(in the rows, 128 means zero)
X: rows in 4 groups, each row roughly a mix of its group's directions:
X (130 x 10):
[[170 130 156  82 133 115 129 148 134 162]
 [147  93 131 130  99  95 144 113 178 125]
 [117 119 105  66 153 140 158 135 139 119]
 [155 123 109  90 118 137  70 111 134 141]
 [130  99 145  84 103 162  99 106 118 144]
 [124 118 120 125 152 136  60 103 129 105]
 [140 116 152 131 164 149 184 117 101 126]
 [103 102 108 160 112 127  75 108 135 111]
 [151 118 156 179 152 121 151  94 132 114]
 [130 136 144  78  82 134  99 134 118 152]
 [138 150 138 121 133 128 199 135 102 131]
 [155 175 106 152 124 112 163 149 148 115]
 [148 138 115 128 125 107  58 108 132 137]
 [ 81 132 118 146 107 149 175 154 139 130]
 [ 93 159 139 134 163 134 156 143 132 171]
 [125 121  98  75 129 162 160 144 142 138]
 [134 126 104 102 111 139 145 146 165 181]
 [150 150 135 144 196 134 122 135 148 115]
 [ 86 155 126 149 161 171 107 112 133 129]
 [136 112 160  88  89 112 114 128  90 140]
 [122 175  80 126 154 138 131 124 161 117]
 [140 143 113  97 130 123 186 155 144 153]
 [127 141 122 148 166 169 165  94 113 122]
 [126 115  93  99 160 130 177 135 114 104]
 [111 101 124  80 109 159  96 122 123 155]
 [106 108 140 148 101 113  67 148 133 122]
 [115 115 137 181 166 129 111 128 136  89]
 [116 114 150 136 109 126  62 157 118 132]
 [127 109 135 111 108 107  72 171 124 119]
 [160 153 150  94 148 124 175 141 109 138]
 [152 132 105  94 130 139  66 110 131 126]
 [144 161 112  73 113 163 146 122 136 130]
 [133 134 120  83  86 146  96 119 142 159]
 [108 162 131 143 179 141 138 143 144  90]
 [109 108 141 184 155 139 103 133 133  98]
 [105 154 122 146 103 116 101 183 119 147]
 [141 146 118 120 132 136 105  66  99 105]
 [133  91 120 118  97 102  76 104 132 138]
 [101 126 115 180 165 159 121 145 143 123]
 [153 112 160  87  93 112 126 105 103 146]
 [109  90 128 174 146  93 101 124 116 117]
 [127 156 106 113 151 172 152  94 154 141]
 [137  81 167 139 119 123 153 125 159 159]
 [107 115 129 187 163 138 115 131 153 110]
 [140 136 100 123  81 139 163 125 147 168]
 [111  76 126 103 102 138  88 127 133 151]
 [119  93 120 143 110 166  80 124 133  98]
 [151 115 154  81 139 141 129 113 139 176]
 [180 126 116 113 108 103 103  99 120  97]
 [ 90 103 116 171 100 117  98 142 139 110]
 [151 119 135 114 105 121  90  81 102 100]
 [108 103 138 182 161 128 145 121 136  96]
 [160 126 146  76 100 126 148 103 105 139]
 [110 116 143 147 138 107  84 110  97  87]
 [113 157 105  88 141 178 132 134 152 134]
 [ 83 109 106 145  83 119 156 131 145 142]
 [136  91 125 106  88 121  94  91 123 110]
 [150 107 133 101 108 130 186 118  99 118]
 [132 136 118 138  89 113  73 144 131  93]
 [ 76 121 134 164 116 131 160 161 137 117]
 [102 140 121 143 157 165 145 102 174 140]
 [101 116 142 168 137 117  72 140 130 109]
 [135  95 123 115  98 148 104  88 121  86]
 [ 99 141  86 120  90 150 142 144 100 106]
 [112  93 122 138  98 125 189 122 121 116]
 [116 113 134 136 124 148 194 143 124  96]
 [113 105 126 131  88  98  82 156 137 144]
 [149 171 106 106 160 103 109 151 133 102]
 [144 165 167 108  94 143 132 143 142 161]
 [106  75 139 135 121 103  92 137 138 158]
 [156 104 142  93 111 118  89 131 143 168]
 [ 76 140 133 155 145 170 120 153 137 134]
 [134  95 159 141 136 155 158 103  86 116]
 [160 137 139  92 134 123 176 102 103 111]
 [123 117 171  98  93 137  88 125 102 125]
 [ 97  82 117 162 114  97 125 151 146 140]
 [134 194 144 132 127 112 128 137 101 100]
 [ 99  99 126 125 111 143  67 132 147 142]
 [125 133 137 128 119 105  67 137 165 154]
 [123  97 156 174 152 118 151 139 102 103]
 [131 154 116  96  89 137  81 114 142 151]
 [107  68 135 140 111 133 118 164 120 152]
 [126 159 151  91 141 132 131 135 121 186]
 [135 120 142 123 141 108  98  70 113  94]
 [126 141 108 177 162  90 146 147 143 133]
 [137 141 123  89  84 124  88 126 131 162]
 [ 99  95 157 165 129 107  91 133 117 106]
 [ 97 122 124 139 167 159 111  81 126 108]
 [129 154 120 104  88 140  78 116 144 152]
 [116 150 121 137 123 108  60 137 137 151]
 [120 152 111 107 178  92 156 128 143 110]
 [118 117 120 167 141 113 112  90 130  76]
 [122 156 107 136 154 180 166 122 126 148]
 [ 98 117 152 111 131 155 145 161 129 178]
 [128  82 134 134 107 113 145 181 137 152]
 [105 127 108 108  64 116 102 129 124 145]
 [147 171  97  87 113 126 111 119 148 154]
 [126 130 111 162 151 149 171 158 162 144]
 [130 120 128 106 101 130  60 104 126 135]
 [ 95  77 117 170 133 129 121 148 147 141]
 [ 99 139 112 152 142  82  98 138 161 110]
 [132 147 156 116 172 133 179 126 103 118]
 [157 131 146  91 102 105 134 169 121 160]
 [160 141 139  76 124 132 163 137 102 152]
 [118 128 125 141 140 169  63 132 135 139]
 [112 115 140 134 129 149 165 181 134 163]
 [158 180 123 120 167 128 155 137 132 106]
 [136 125 137 118 141 150 142 103 176 177]
 [149 138 141 132 148 129  65 105 112 101]
 [ 86 115 129 157 158 141  96 109 130  93]
 [136 150 121 104 132  84  87 159 118 101]
 [102 128 103 173 149 127 117  91 138  93]
 [142 165 140 144 162 111 137 167 162 108]
 [100  87 118 110 157 129 156 164 111 108]
 [112  98 128 118  74 126  83 128 128 108]
 [137 140 105 126 140 154 192 102 139 137]
 [124 113 120 168 176 128 165 127 129  97]
 [129 199 130 152 133 136 124 137 127 102]
 [115 112 166 142 132 143  78 160 105 141]
 [135 109 123 116 107 114  60 114 132 149]
 [161 133 127 102 123 124 152 126 178 169]
 [123 111 110 163 127  81  96 152 147 151]
 [122 129  98  94 114 152  94 109 168 151]
 [119 134 113 115  92  95  75 155 132 116]
 [155 142  87 122 128 145  97  77 135 128]
 [143 140 135 147 171 111 176 112 121  97]
 [143 113 137 116 116 101  67 161 137 125]
 [113 124 136 108  80 120  72 141 128 136]
 [114 144 127 127 134  92  73 168 142 126]
 [123 162 121 155 116  90 130 181 136 114]]

the two rows of each list that fit no group, in list order (the others fit one group, some only roughly):
  z_804: [148 146 124  79  93 126  99 104 104 142]
  z_836: [125 124 121 127 104 137  93  97  84  87]
  z_549: [131 161 129 148 169 113 161 122 114  86]
  z_789: [127 104 136  92  87 134  80 110 124 142]
  z_586: [140 117 173 118 109 125 154 138  77 109]
  z_152: [139 107 145 114  74  97 127 127  88 131]
  z_296: [134 161 118 120 160 141 183 142 158 129]
  z_941: [100 161  94 151 153 127 151 135 170 134]
  z_530: [123 165 118 125  94 121  93 146 154 168]
  z_834: [119 124 107 141 124 143 187 115 165 150]
  z_351: [142 130 130 122 117  92  66 104 108 130]
  z_277: [161 175 120 129 148 135 124  97 120  87]
  z_894: [142 155 113 140 137  96 155  98 120  79]
 -> z_152 z_351
  z_265: [156 143 126  81 112 148 139 108  82 134]
  z_430: [121 163 150 102 111 140  80 153 120 155]
  z_393: [130 179 118 159 171 123 150 145 132 116]
  z_717: [148 128  90  86 139 146 163  96 145 128]
  z_965: [111 138 135 167 148 119 172 120  97  94]
  z_744: [122 101 145 125 129 136  58 117 111 117]
  z_749: [105 106 159 150 152 111 150 101  87 110]
  z_171: [135 155 113 117 129 163 163  97  97  96]
  z_661: [137 113 153 172 155  97 152 113 103 103]
  z_976: [ 92 132 125 178 132 114 128 153 130  85]
  z_599: [104  79 142 130 105 128 154 167 136 152]
 -> z_744 z_171
  z_961: [103 105 157 162 149 103  99 164 136 119]
  z_780: [134  97 135  88 100 130  94  87 120 142]
  z_694: [122  92 142 165 143 106 176 129 113 108]
  z_273: [ 92 102 104 178 134 104 112 113 145 116]
  z_60: [122 119 173 136 119 108 137 169  82 122]
  z_189: [150  94 131 100  92  96 155 102 116 113]
  z_339: [134 108 152 142 124 138 198 121 114 125]
  z_140: [107 135 127 174 183 134 122 140 133 103]
  z_210: [153 122 128 125 130 128 187 138 145 172]
  z_176: [110 125 112 119 129 132  63 146 122  92]
  z_924: [134 146 104 137 159 145 188 115 149 130]
 -> z_694 z_339
  z_332: [113 137 127 138 137 131 199 152 144 135]
  z_66: [146 118 118  87 148 131 177  94 119 110]
  z_672: [120 157 113 182 150 120 148 128 148  93]
  z_963: [149 125 119 134 194 131 155 107 131 109]
  z_13: [124 125 130  76  89 135 117 154 135 165]
  z_666: [ 93 131 133 154 125 129 110 191 136 143]
  z_619: [ 83 108 138 184 133 129 140 120 154 128]
  z_696: [157  99 135 121 118 120 112  64 139 139]
  z_690: [126  85 135  98  92 139  89 100 124 132]
  z_553: [144 120 105  96  79 131  97 147 140 156]
  z_805: [ 84  99 142 183 115 116 128 133 129 114]
  z_667: [135 132 111  83 105 139  89  84 129 125]
 -> z_332 z_963
  z_121: [104 155 121 143 163  79 109 131 128  96]
  z_719: [164 171 112 113 164 157 141 106 132 139]
  z_918: [126 156  92 126 133 128  87  90 115  94]
  z_421: [104 117 115 163 127  98  77 145 141 149]
  z_244: [105 139 136  99 121 155  75 162 131 142]
  z_503: [159 121 137  79  95 117 147  99 120 151]
  z_628: [151 166 123 103 169 143 158 110 106 111]
  z_919: [122  68 136 138  95 140 102 130 117 152]
  z_585: [159 185 128 111 148 112 114 117 114  98]
  z_946: [141  70 147 119 128 142 171 115 131 145]
  z_685: [157 146 127 106 153 145 157  82 141 156]
  z_360: [142 185 130 128 156 108 156 110 123 100]
  z_788: [107 152 142 141 150 137 188 135 105 106]
 -> z_244 z_585
  z_65: [132 168 156 147 151 153 163 107 105 107]
  z_683: [148 154 118 130 135 118 193 149 139 148]
  z_996: [131 123 122 126 126 145  53 114 132 144]
  z_90: [ 75 102 124 150  93 126 123 156 119 109]
  z_324: [121 123 108  85 118 157  74 135 143 134]
  z_329: [117 139 108  76 109 170 131 146 140 153]
  z_481: [148 159 112 114 114 136 186 125  95 127]
  z_929: [122 189 127  87 134 133 134 145 121 103]
  z_274: [128 125 162 140 142 149 184 141  93 126]
  z_807: [151 121 120  91 122 150 125 105 160 177]
  z_922: [109 160 141 166 117 128  74 148 136 128]
 -> z_65 z_274
  z_114: [ 89 112 119 155 137 171  97 105 136 107]
  z_773: [140 129 145 168 161 109 182 134 128 115]
  z_781: [128 128  98 103 135 157  72  97 136 122]
  z_668: [100  85 128 155 108 115 101 109  94 109]
  z_137: [111  89 156 132  78 143 121 141 118 157]
  z_423: [139 170 109 146 161 110 158 161 151 122]
  z_129: [111 143 119 148 130 139  57 143 139 138]
  z_295: [148 141 106  93 144 153  80 104 151 136]
  z_750: [161 144 115  75  98 118 140  99 116 133]
  z_80: [176 104 142  80  97 125 135 131 119 131]
  z_365: [ 91 134 123 159 160 109 108 164 161 132]
  z_944: [101  97 151 160 123 145  97 123  89 107]
  z_697: [129 150 115 159 170  93 130 166 132 106]
  z_218: [117  86 163 136 100 110 137 152 152 159]
  z_148: [139 158 116 168 181 144 143 144 135 117]
 -> z_423 z_697
  z_359: [ 99 123 140 147 148 176 169 155 131 117]
  z_81: [168 106 122  92 141 117 107  80 139 122]
  z_938: [123 126 128 130  77 108 156 176 126 148]
  z_712: [134 166 137 146 161 109 159 132 106  87]
  z_916: [ 98 109 121 118 103 148  67 143 134 139]
  z_186: [ 93  80 150 141  95 113 126 144 102 134]
  z_49: [132 125 149 114 103 121  58 128 114 138]
  z_687: [116 121 138 159 136  95 162 167 109  94]
  z_288: [168 127 140 118 131 117 145  63 124 121]
  z_138: [147  89 146  81  91 123 144 115 114 139]
 -> z_81 z_687
  z_271: [134 140 128  63 132 159 140 148 133 151]
  z_120: [115 146  71 151 158 136 141 133 149 103]
  z_740: [130 106 126 142 110 130 185 155 148 161]
  z_477: [117  90 152 120  89 128 137 131  77 116]
  z_254: [121 177 126 158 168 114 148 133 132  97]
  z_144: [133 116 126 110 116 148 189 137 142 167]
  z_214: [ 93 137 116 138  99 127  68 137 106 129]
  z_790: [161 145 124 111 142 129 188 109 150 142]
  z_289: [116 130 153 152 183 131 144  95 117 102]
  z_275: [102 141  81 139 165 121 110 142 166 127]
  z_990: [111 149 125 175 105 116  91 166 130 116]
  z_440: [149 143 134  91 104 122  74 107 112 142]
  z_882: [ 99 121 152 158 145 114 157 147  90  97]
 -> z_740 z_990
  z_117: [127  78 136 119  90 106  91 129 147 144]
  z_752: [150 130 125  93 156 136  70 107 121 117]
  z_385: [143 145 117 126 125 123 197 144 148 149]
  z_754: [164 123 150  92 114 139 113 167 116 161]
  z_902: [152 105 149 102 107  97 157 111  85 129]
  z_276: [135 145 136 172 143  92 137 131 105  82]
  z_936: [107 156 117 166 152 119 154 175 122 114]
  z_284: [104  99 157 143 125 130  86 130  95  95]
  z_630: [ 97 116 136 138 150 167 179 107 124 112]
  z_444: [176 145 158 135 173 103 129 110 129 127]
  z_347: [132  95 173 158 145 115 129 119  97  98]
  z_582: [113 106 115 183 111 112  92 108 137 110]
  z_588: [147 164  92  98 148 164 113 109 148 124]
  z_94: [122 129 107 124 108 150 192 117 140 156]
  z_445: [ 91 118 118 145 129 105  67 139 141 134]
 -> z_117 z_385
  z_629: [120 123 122 144 187 148 171 123 124 108]
  z_714: [169 140 157 105 113 135 149 110  80 134]
  z_17: [138 154 160 118 142 130 110  88 104  85]
  z_881: [135 140 136 136 190 124 163 147 116 103]
  z_93: [136 116 146 104  86 115  83 102 109 148]
  z_682: [118  94 152 162 104 111  81 138 121 148]
  z_113: [110 122 143 136 102 140  65 146 128 156]
  z_213: [127 144 121  89  96 156  82 121 147 149]
  z_248: [102 105 114 151 175  92 103 123 134 108]
  z_727: [113 107 147  95  85 143  86 144 124 145]
  z_470: [141 181 112 148 146  92 146 116 116 103]
  z_358: [157 153  98 104 150 121 178 109 134 114]
  z_24: [169 130 134  88 117 130  81 126 118 157]
  z_479: [159 158 124 131 166 176 122 105 120 111]
  z_451: [121 124 152 171 169 112 134 101 104  99]
 -> z_629 z_714
  z_896: [107 108 104 176 133  79 137 132 146 123]
  z_427: [120 136 106 155 146 103  83  83 135 119]
  z_160: [158 108 149 127 129  87  73 136 122 124]
  z_417: [120 148 151 145 162 151 173 158 154 121]
  z_247: [136 121 119 113  73 120 142 163 145 165]
  z_786: [128  60 138 127 119 147 149 141 130 154]
  z_847: [154 119 131 100 104 125  66 107 119 128]
  z_132: [146 110 115  93 107 139 166  80 139 140]
  z_191: [127 145 150 164 154 110 180 130 109 108]
  z_72: [167 144 136  98 140 114 161  80 133 120]
  z_497: [121  65 132 138 122 158 131 111 130 162]
 -> z_132 z_497
